(in the rows, 128 means zero)
Each path below is one point turned by a fixed rotation once a step. After each direction that follows a path, write how fast that rotation turns it, in degrees each step (0 if it stays still).
Each turn is a multiple of 5 degrees from 10 to 175, or 0.
Each row of a path follows its step; steps can be skipped.

step 4: [126 120 109 130 135 124 134 122 140 124 125 128 115 133 135 118 131 113
 133 128 129 125 134 116 135 133 130 124 125 124 133 128 118 132 138 133
 138 115 126 127 130 132 144 131 128 137 134 128]
step 6: [131 142 105 137 125 133 126 122 140 136 143 122 126 136 131 126 130 121
 131 130 135 132 128 122 127 118 118 123 127 133 128 131 123 132 120 119
 126 129 129 124 126 141 140 131 127 126 137 130]
step 15: [126 129 121 128 141 131 125 138 144 113 124 134 126 139 134 129 138 126
 130 129 127 132 120 119 120 131 127 119 115 135 135 119 124 136 125 134
 136 121 123 126 138 129 144 121 128 130 136 125]
step 19: [133 128 118 129 129 129 127 117 131 130 136 130 126 131 138 126 131 112
 121 117 135 133 133 107 131 123 133 118 120 128 125 123 120 132 136 136
 138 124 136 138 127 135 133 131 117 132 131 119]
step 24: [135 122 123 138 131 118 126 125 135 131 122 128 129 122 128 139 125 115
 122 126 136 124 134 118 124 128 131 125 115 136 128 142 122 130 132 130
 137 127 143 132 132 130 149 122 128 128 116 125]
step 30: [137 125 125 133 126 135 122 131 127 117 138 138 127 128 132 131 135 120
 131 126 130 131 124 106 126 126 126 108 113 128 139 131 124 136 127 128
 137 116 127 127 142 124 130 127 126 128 124 130]
step 31: [126 125 110 136 127 132 124 127 133 125 120 131 127 143 125 125 141 119
 131 131 129 130 126 128 119 128 119 120 132 139 127 135 124 134 118 125
 128 131 130 119 123 145 150 131 126 123 131 126]
Directions:
[130 129 127 129 128 128 124 132 126 130 128 125 129 126 131 124 127 130
 129 128 131 131 134 129 129 129 127 132 127 128 130 128 128 128 128 128
 127 130 129 130 127 127 128 128 129 126 128 126]
70
[126 128 130 132 127 126 128 127 126 128 130 125 126 130 131 129 126 127
 130 129 128 128 127 130 123 128 128 126 129 130 128 131 128 128 124 127
 128 130 131 130 128 128 128 130 127 127 125 129]
100
[128 126 130 130 125 131 126 129 129 128 128 128 130 127 126 126 129 126
 130 130 127 126 130 129 128 128 128 128 128 128 129 125 126 128 128 132
 127 129 126 126 125 126 126 132 126 130 124 133]
160
[130 128 129 127 128 126 130 129 130 126 130 127 128 129 128 129 130 127
 126 126 125 129 130 127 129 130 129 130 129 128 129 129 129 124 131 129
 130 125 131 132 128 127 129 131 126 127 122 127]
70
[129 126 129 129 130 131 129 128 129 124 125 127 127 129 125 126 130 127
 125 128 130 129 129 130 123 127 129 128 128 130 126 126 125 130 129 131
 128 128 131 132 127 130 127 129 128 128 131 125]
90
[130 127 126 125 130 124 126 129 126 126 125 129 130 131 130 129 128 128
 130 128 128 124 129 129 125 131 126 128 131 129 127 124 130 125 127 130
 128 127 128 129 127 131 129 125 129 129 127 130]
135
[131 130 129 129 129 128 127 131 128 122 129 130 127 129 128 129 126 126
 127 128 128 131 125 131 128 125 126 129 127 126 132 128 130 126 125 128
 126 127 130 127 129 126 126 128 129 127 130 131]
145
